Each named turn below is shown by a few rows before and after it. Which turns, in which order, take the first row of each later pair to the second? The first pair is answered.
turn bebu:
[ -3.7 -10.4  -1.3  54.1  18.8   8.0  13.6  15.2   2.5 -16.8 -34.7 -30.3
  -4.7   0.4 -55.8 -11.8] -> [ -0.6  15.5   0.2   0.8 -20.4  26.0 -44.9  15.7 -17.4  44.5 -10.3  -0.6
  -7.6  -1.1 -62.4   8.9]
[-17.1   5.0 -13.9  11.6  12.1 -23.6  26.9 -12.7   3.2 -22.5  -4.7 -20.1
  -0.2  -2.5  38.3  -9.8] -> [ -7.5 -14.2  31.7  12.6  -3.7 -21.7  10.0  -8.4 -23.1 -11.9  12.4  13.4
  17.2 -24.3 -26.3 -15.8]
[ 13.7 -54.1 -19.7  -3.7  18.5  21.0 -47.7  32.4   1.4  -3.0   9.1 -30.7
  44.5 -17.1   5.9  29.6] -> [ 14.3 -51.1 -25.9  -0.5  23.1  25.8 -41.9  30.4   5.4  -9.4   7.3 -35.8
  39.1 -12.7  13.6  27.8]
[  9.5 -23.2 -13.0 -21.5  -6.5   6.5 -34.2   3.7 -12.3   3.4  14.0  16.6
  35.7 -27.9  -5.3   7.4] -> [  3.9 -13.9 -46.1 -20.6   4.9   4.9 -17.7   3.0   8.3  -8.2   0.8  -9.5
  23.5 -15.4  35.9   9.2]
turn debu:
[ 22.2 -23.0   0.3   3.7  -6.6   0.3  -3.6  29.9  39.5  -4.9  -3.0 -30.3
  40.2 -10.2 -26.5  18.7] -> [ 20.9  -9.3   1.2 -17.1 -19.4   7.2 -20.2  26.3  34.3  21.8   1.5 -19.1
  34.2  -8.4 -24.5  30.1]
[ -2.8 -34.3  16.8  14.4  17.5   7.9   9.9  16.4  -8.9 -28.6   4.9 -34.6
  30.9  -3.5 -32.5   1.5] -> [  1.5 -38.0   5.5  -6.4   4.3  20.9 -18.2  28.1 -10.6  -4.0  13.1 -31.9
  35.5  -5.0 -25.7  19.2]
[ 13.7   3.7 -18.3  39.4   8.7 -25.9  17.4 -19.0  -3.8 -15.9 -11.7 -16.1
 -19.1   9.2  18.6 -31.5] -> [ 19.9 -16.0 -31.6  37.1  12.7 -18.1  -6.1  -2.9   2.7 -18.0 -10.7 -34.2
  -7.7   4.0  27.8 -13.5]
[  8.4 -31.4 -20.4   0.6  -8.9 -19.0  13.9  -9.5  -0.2 -13.3  23.2  12.2
 -11.3  -4.1 -17.9 -21.4] -> [  7.9 -36.2 -26.7   3.2  -6.5 -16.2   4.8  -5.1   3.6 -13.5  25.2   9.3
  -4.4  -3.5 -13.6 -14.2]
turn dem:
[-10.5 -16.5 -15.5   3.8  27.1   9.0  31.6  17.2  20.8 -45.7 -19.9 -18.5
  -7.4  -3.2   4.3  -3.8] -> [-15.5  31.0 -21.9 -45.3  -4.9  12.4   9.0  -5.4  12.5  10.8 -14.1   7.0
 -34.9   9.6  25.7   3.4]
[ 20.5 -61.6   7.0  36.5  31.1  14.8  -6.6  31.9   2.6 -38.8  -2.0  -9.5
  33.0 -10.8 -40.3  11.3] -> [  1.3  18.0 -30.1  16.3  29.4  -0.1  48.2 -11.8  29.4 -30.7 -29.2 -22.3
 -22.2  31.0  49.7  -4.1]
[  2.8  27.8  28.4 -27.7  -9.7 -48.8  31.2 -13.4  17.5  -0.5  -8.6  40.3
  14.1 -11.2 -12.9 -55.9] -> [  6.8  14.2  36.6 -27.0  -9.4 -41.6  19.3  -5.2   9.3   3.0  -0.9  44.1
  20.8 -16.9 -28.1 -50.9]
Then:
(two turns a pair)
[ 17.5  -7.1 -14.9  12.6  22.6   3.1  -8.1   7.2  -2.7 -25.8   0.9 -21.1
  -3.0  27.5  -8.2   5.4] -> [ 16.7   3.3 -19.3   0.1  19.2   5.6 -22.6   7.7  -4.5 -14.7   3.6 -21.3
  -7.8  29.8   0.6  12.4]	debu dem
[-10.1  -5.8 -43.0   8.1  23.6  11.7  -3.5  14.1  25.5 -16.3 -23.7 -41.2
   0.0  11.7  53.8  21.1] -> [-17.4  23.8 -14.6  20.7  17.2 -11.8  47.3 -21.7  22.6 -22.9 -33.6 -17.8
 -22.3  16.9  41.3 -13.9]	bebu dem
[  6.0 -21.7  19.8   0.9 -10.9 -17.2  30.0 -18.5 -13.1 -20.6 -16.3  12.4
  19.7 -13.9 -33.9   0.0] -> [ -2.1   2.5 -27.4 -14.6  -6.7 -16.2  30.6 -20.1  10.8 -18.0 -25.2 -16.0
  -2.3   8.5  31.0  12.2]	bebu bebu
[  9.3 -21.5  10.9  24.1  18.0  -7.1  30.5 -15.2  -0.8 -38.2   9.9 -10.4
   5.0 -12.8 -12.5 -29.2] -> [  4.5  22.2 -28.5 -20.5  -0.5   4.9  -3.3 -22.8   9.4   5.5  11.5 -18.5
 -15.6   9.2  50.2  -3.6]	bebu bebu
[ -0.5 -16.0  16.8  15.3   8.7 -10.3   8.6   3.5  -4.3 -21.2   7.6  -2.8
   7.4 -16.7 -20.8 -11.5] -> [ -5.7   7.8  25.6   4.3  -4.7 -13.2  16.0 -10.9  -5.7  -5.8  12.6  11.6
  -4.4 -10.0 -18.3 -20.6]	dem bebu
[  3.1 -19.6 -26.8   6.8   6.4   2.0  12.8  -1.0  12.9 -14.9  -9.4 -16.1
   6.5   8.9  25.0   2.5] -> [  3.4 -16.4 -28.5 -12.2  -3.7  14.4 -19.2   4.6   9.3  11.0   1.1 -10.3
   8.9   5.3  20.2  17.0]	debu dem
[ -8.0 -17.2  17.6  23.3  12.6   8.3 -23.6  10.7  -2.5 -10.1  23.6 -10.5
 -25.5  10.8 -13.1  -4.5] -> [ -9.7  -7.9  30.8  23.5  11.2   4.9 -15.8   3.4  -7.6  -4.3  23.0  -3.0
 -30.5   7.8 -16.0  -9.9]	dem bebu
[ -8.1  -0.2 -21.5  28.7  22.2  25.9  -9.2   1.8  37.8 -40.5   2.1 -43.6
  19.8   4.9  44.5  42.3] -> [  3.3  -4.7   1.5  -8.5  -5.1  41.1 -59.1  14.2  12.4   5.9  21.8 -13.4
  34.1  -9.8   5.8  57.4]	dem dem
[ 14.3 -33.1 -19.9 -24.9  -8.0  27.7 -62.8  38.8  -3.3  21.6  17.1 -17.2
  21.0  -9.7   7.8  38.2] -> [ 12.0 -23.1 -38.2 -29.0  -4.6  26.0 -54.0  35.2   5.9  19.4  13.3 -26.4
  13.3  -2.4  29.2  41.4]	dem debu
[  5.3  41.8 -20.0 -31.1  20.9   1.2   2.7 -11.3  -0.7  10.8 -17.0 -10.9
 -11.8   4.1  31.6  13.1] -> [ 10.2  -8.1  -6.8  11.1  43.9   1.9  11.9   8.8   0.3 -31.3 -21.6 -25.9
  15.7 -12.2   3.3   9.8]	bebu debu
[  1.6  -1.6 -71.3 -15.7  18.7  12.6 -13.4  22.5  30.4  -1.5  -7.0 -46.0
  -2.2  13.2  70.2  31.1] -> [  0.8 -31.6 -18.5  48.9  41.9 -10.0  54.8  13.8  20.7 -62.5 -22.3 -33.8
  13.2  -5.9   7.2 -14.8]	debu bebu
[ 15.2 -14.5 -19.9  35.4  23.7  -0.6  12.7  24.6  30.6 -40.7 -39.8 -32.6
  25.2   2.8 -48.9  24.3] -> [  7.7  -5.1 -24.8  35.8  28.1  -3.3  22.7  17.8  34.5 -47.5 -43.3 -34.8
  14.3  10.2 -38.3  16.2]	bebu dem
[-12.6  -2.4  -3.9  10.9  10.0  -0.4  23.5  -7.4  -9.8 -25.5  -5.0  13.7
 -13.5   8.2  -9.7 -20.7] -> [-16.0   9.2  -2.5   5.3   7.6  -1.4  22.7  -9.6  -5.4 -16.3  -7.1  12.4
 -16.5  14.2  -3.6 -20.6]	dem debu
[ 11.4   4.4 -44.8   8.9  21.8 -18.0  16.9 -30.0  30.2   1.4 -39.6 -29.2
 -25.8   0.4  55.5  40.2] -> [ 28.6 -63.4   6.3  37.1  29.3 -14.1  -5.6  -2.9   4.3 -18.4 -23.3  -7.5
  20.7 -36.2 -33.8  35.7]	bebu debu
[ -5.9 -54.9 -16.2  -5.4 -15.4  16.1 -40.1  58.8   1.0  58.3  57.9  12.7
  26.0 -20.1 -36.4   2.6] -> [-11.6 -64.4  -9.8  57.9  21.0  -8.1  41.3  47.2  18.3 -13.4  30.7  -7.8
  22.8 -17.1 -40.0 -33.0]	debu dem
[ -3.2  -9.1 -20.3   4.2  11.3 -32.6   7.6 -13.2  10.8 -25.0   1.4   4.2
   0.0  -6.8  24.9 -14.7] -> [  5.2 -24.6  -2.4  -9.9  -5.6 -23.8 -28.8   1.4  -6.2  -0.3  18.0  21.2
  15.7 -20.4  -7.7  -2.9]	dem dem
[  9.7  -4.6  11.5 -54.5 -42.1  25.8 -67.6  22.1  -8.5  65.7  16.8  18.9
   3.4 -14.4  -9.8  24.8] -> [-16.4  11.9 -38.2  10.4  15.8  -9.1  48.2   1.1  44.4 -30.8 -32.7 -44.7
 -26.2  15.2  70.7 -10.5]	dem dem
[-18.7  17.4 -66.3 -10.3   6.5   1.4  -5.6   7.1  11.9   6.2 -14.4 -14.6
  -8.0  10.5  55.0  23.0] -> [-15.2 -22.6 -59.0  22.0  28.6  -1.2   9.0  19.8  15.6 -34.0 -15.8 -30.7
  10.7  -5.8  30.1  15.9]	dem bebu
[  0.9  -5.2 -19.1   8.9 -11.2 -16.0  -5.1   8.1  29.8 -23.8  -1.6  -1.6
  -5.5   4.2  17.4   3.8] -> [  9.1 -22.6   0.6   8.6 -15.1 -12.0 -15.2  12.6  17.6 -16.7   8.2  14.5
   6.6 -11.6 -14.5   2.8]	bebu debu
[ 24.0  18.3 -20.2 -32.1  12.9   2.9  15.5   3.2  11.8  16.7 -10.8   0.2
 -37.5  28.0  16.8 -14.7] -> [ 33.1   0.7   3.6 -41.7   0.4   9.8 -12.3  15.6  -5.4  34.7   4.5  23.3
 -21.7   7.8 -23.9  -7.1]	debu dem
[-21.4  -3.3  11.4 -14.9 -14.5  31.8  -5.2  -0.2 -25.7  22.0  21.8   0.1
   9.8 -11.3 -21.2  -0.5] -> [-20.6  -3.9 -11.0 -18.5 -11.7  34.9 -14.0   2.4 -14.4  18.2  20.4 -16.9
  10.0  -8.1  -3.2  14.8]	bebu dem
[  8.3  12.8 -28.0 -14.8 -10.6  -7.9   3.3   1.1  17.7  47.6 -11.4  24.1
 -10.9  52.3  -2.9  -6.1] -> [ 12.0 -22.3 -40.2  17.3  20.9  -9.8  22.4  13.9  32.4   0.3 -19.8  -7.0
  -0.4  47.0  -2.6 -11.0]	bebu debu
[ 34.9 -13.9 -37.2 -20.8  12.9 -24.2  -3.5  12.3 -12.1 -22.6  21.0  -9.6
   2.9  -8.7 -16.2  17.8] -> [ 24.4   4.3 -47.4 -31.5   8.3 -25.2  -0.4   4.4  -7.5 -12.3  16.3 -11.0
  -9.5  -2.6   5.2  14.1]	dem debu
[-19.0   2.3  38.1  20.9   8.7 -24.6  41.0 -26.1 -21.4   3.0  -2.1  30.5
 -11.7   0.8 -46.0 -37.5] -> [-11.0 -56.8 -11.1  33.7  42.7  -1.8   3.1  23.1   3.2 -27.8   0.0 -23.8
  26.3 -13.4 -21.5   1.0]	debu debu
[-19.1  50.9  18.2  -3.2 -30.1 -18.5  27.7 -49.6  15.9   1.6  -7.7  13.8
 -47.3  21.3  21.5 -15.0] -> [ -0.6 -34.7  38.9  44.9  -1.0  -8.4  14.3  -5.8   8.7 -48.8   2.6  -0.5
   6.1 -19.1 -49.7 -12.4]	dem dem
[ -1.5 -14.9   0.4  -4.1 -20.9  16.8 -22.5  -6.2 -40.5 -11.3  14.8  33.4
   4.3  -0.6  -7.3 -34.6] -> [  1.7 -23.9 -18.6 -10.6 -17.8  24.4 -39.8   7.8 -31.5  -7.7  16.0  17.2
  10.6  -0.2  10.3 -17.1]	bebu dem
[-24.7  35.2 -39.6  -9.1  28.1 -27.8  18.4  31.2  24.5   9.1  -2.6 -14.0
 -27.6  29.7  -5.6 -21.7] -> [-12.8  -5.3 -20.4  12.6  35.1 -24.4  10.8  50.6  13.8 -11.8   4.7 -13.1
   1.5   7.6 -51.7 -21.9]	bebu debu
[-14.0  -2.7   8.5   5.1   5.6 -35.3  74.6   9.5  -2.6 -40.5  -1.3 -14.9
 -16.1  19.7 -27.9 -70.7] -> [-17.7  41.5   1.5 -32.6 -17.0 -31.6  61.6 -10.2  -6.5   2.2  -0.1   0.6
 -40.5  34.6  -4.7 -66.8]	dem bebu
[ -5.3  17.0  42.0 -20.8 -25.6  -3.6  -3.9 -17.2 -14.7   9.0   3.4  28.6
   3.8 -27.1 -15.8   0.9] -> [-17.2  34.9   4.6 -18.0 -14.6 -10.3  18.8 -22.5  15.2 -11.4 -15.9  -2.6
 -10.6  -4.6  40.7  -1.5]	bebu debu
[ -3.4  41.0   4.2  -7.2  -8.1  -8.4 -15.9 -15.4 -23.2  51.3   3.5  16.1
 -17.2 -35.7  -5.5  -8.9] -> [ -1.6  14.6  18.2  38.5  16.2 -21.4  27.8 -13.1 -17.2   0.0  -7.4   5.1
  -5.4 -46.9 -21.0 -30.2]	bebu bebu
[ -3.5 -20.6  -4.6  21.6   9.6 -14.6  33.0  -3.0  12.4 -29.9 -14.3  -5.9
  13.8  -5.3  -2.5 -20.4] -> [ -9.6   6.3   8.2   9.4  -2.8 -21.3  40.9 -18.4   5.7 -11.5 -13.3  15.9
  -1.5   2.7  -5.2 -31.3]	dem bebu
[  4.4 -22.6  -2.5  10.0  16.4  20.4 -36.0  25.0   7.3 -16.5   1.3 -18.1
  15.5 -29.2 -16.4   5.9] -> [ -4.2   9.4 -34.4  -0.5  14.2  13.1 -24.2   8.3  19.5  -8.0  -7.6 -30.2
  -8.0 -10.9  34.8   8.9]	dem debu
[-14.0  62.2   0.7 -24.5 -16.1 -16.1 -13.6 -26.4 -12.3  44.4  -0.5  43.0
 -26.4 -15.2   3.2  -8.5] -> [-10.4  -2.3  -3.8  54.1  39.4 -26.8  40.6  -5.7  13.0 -48.4 -17.4  -2.8
  -0.9 -24.3 -10.1 -27.5]	dem dem
[ 12.7 -28.3  37.4  -2.6 -21.5  10.9 -26.7   9.4 -24.3  10.4  18.1  36.2
  28.7 -30.2 -65.1  -1.9] -> [  1.5 -24.7 -25.6  39.6  28.2  -9.3  45.3  -0.1  28.1 -60.9 -21.5 -31.6
   8.8  -2.7  21.2 -11.8]	bebu bebu
[  2.6   2.5  23.5 -27.9 -20.0   6.0 -20.6 -20.4  -7.4  29.3  10.2  35.8
  -2.9  11.1 -27.3   2.6] -> [  0.1  -8.4  37.9  10.5   2.0  -7.3  29.3 -25.0  -2.2 -10.2  -0.3  27.8
  -1.9  10.8 -40.1 -22.4]	debu dem
[ 27.8  42.3  52.1 -25.2 -76.9 -11.0  25.6 -41.0 -14.4  17.9   8.9  49.2
  -9.4  -7.5  -6.4 -59.5] -> [ 28.7 -37.4  15.6  45.9  -9.5 -15.2  60.0  -0.2  21.8 -82.8 -14.6 -21.7
  27.9 -20.7   4.5 -55.6]	debu debu
[ -9.7  34.7 -10.8  -7.5 -41.0  34.5 -19.3 -24.9  17.6 -10.7 -10.7   1.8
   7.6  15.5  26.4 -34.5] -> [-11.8  35.0   5.9  -6.0 -44.1  31.6 -11.4 -30.8   9.4 -13.5 -11.0  13.6
   8.2  13.5   7.0 -44.5]	bebu dem
[ -2.7  45.2 -17.9  -0.6   2.5  -6.6   7.7 -18.8  17.1  13.0 -15.3   0.2
 -34.9  14.6  37.6 -18.2] -> [  6.3 -20.6  -3.9  46.4  31.3  -6.9  17.0   5.9  18.3 -36.7 -13.3 -14.0
   2.8 -10.1  -5.7 -23.8]	bebu debu
[ -7.4  -0.3 -45.1   6.0  17.4   8.7   7.9   3.2  29.7 -15.6 -11.9 -39.6
  -6.2   6.9  53.4  15.7] -> [ -2.3 -37.6   3.6  46.0  26.0   0.1  29.9  10.3   9.8 -47.1  -7.7 -21.4
  19.4 -15.9 -14.1  -9.6]	debu bebu
[ -1.9   5.4  27.2  23.8   2.1 -20.0  40.0 -15.2 -12.2 -23.9  -7.2  17.7
  -7.4   2.4 -26.0 -19.6] -> [ -4.9  37.7  16.7  -8.2 -18.5 -14.3  26.6 -29.6 -10.7   9.7  -1.6  24.4
 -28.3  13.9  -1.4 -11.2]	dem bebu
[-23.3  29.8  43.6 -31.0 -38.9 -12.6  10.7   5.4  34.3  23.8  18.1  51.4
 -31.6   6.3   8.9 -36.3] -> [-25.5   9.0  11.0   5.1  -1.8 -20.9  49.0  12.0  62.1 -33.3  -1.1   2.8
 -27.9  12.0  41.8 -43.0]	bebu debu
[ 11.4  34.9 -13.5   8.0 -18.9 -10.4 -11.2  -9.0   9.5   5.7 -11.1  -5.9
 -14.6  14.4  11.5  10.1] -> [ 10.9  26.4 -13.1  21.9  -9.1 -17.2   3.8  -9.0  11.7 -10.0 -15.9 -11.0
 -15.3  13.7   9.2  -1.3]	debu debu
[ 17.5 -15.2   5.9  16.3  12.5  12.5  25.7  10.7 -12.1 -31.7   7.9  14.7
 -10.9  -5.0  -3.5   0.1] -> [ 11.5   7.7 -12.1   5.9  11.6  11.5  30.4   1.8  -5.1 -24.4   0.4  12.1
 -28.0   6.6  23.4   0.3]	dem debu
[ -7.7 -23.9  42.1  37.2  13.2   0.2  33.3 -15.8 -15.1 -49.8 -21.8  18.9
   4.8  -3.7 -49.2 -29.6] -> [ -8.6  29.8  43.6 -24.3 -31.8   8.5  -4.7 -35.3 -34.9  27.9  -9.5  49.3
 -19.3   8.8 -33.9 -14.5]	dem dem
[  1.4  17.0  -5.8 -33.0  -2.4   1.0 -38.8  48.5 -24.7  43.2   9.4  23.5
 -13.2 -26.9   4.8  24.3] -> [-13.4  15.7 -30.5  13.5  34.0 -15.7  27.2  34.6  10.7 -21.5 -18.6 -17.9
 -28.3 -13.6  46.6   2.1]	dem dem
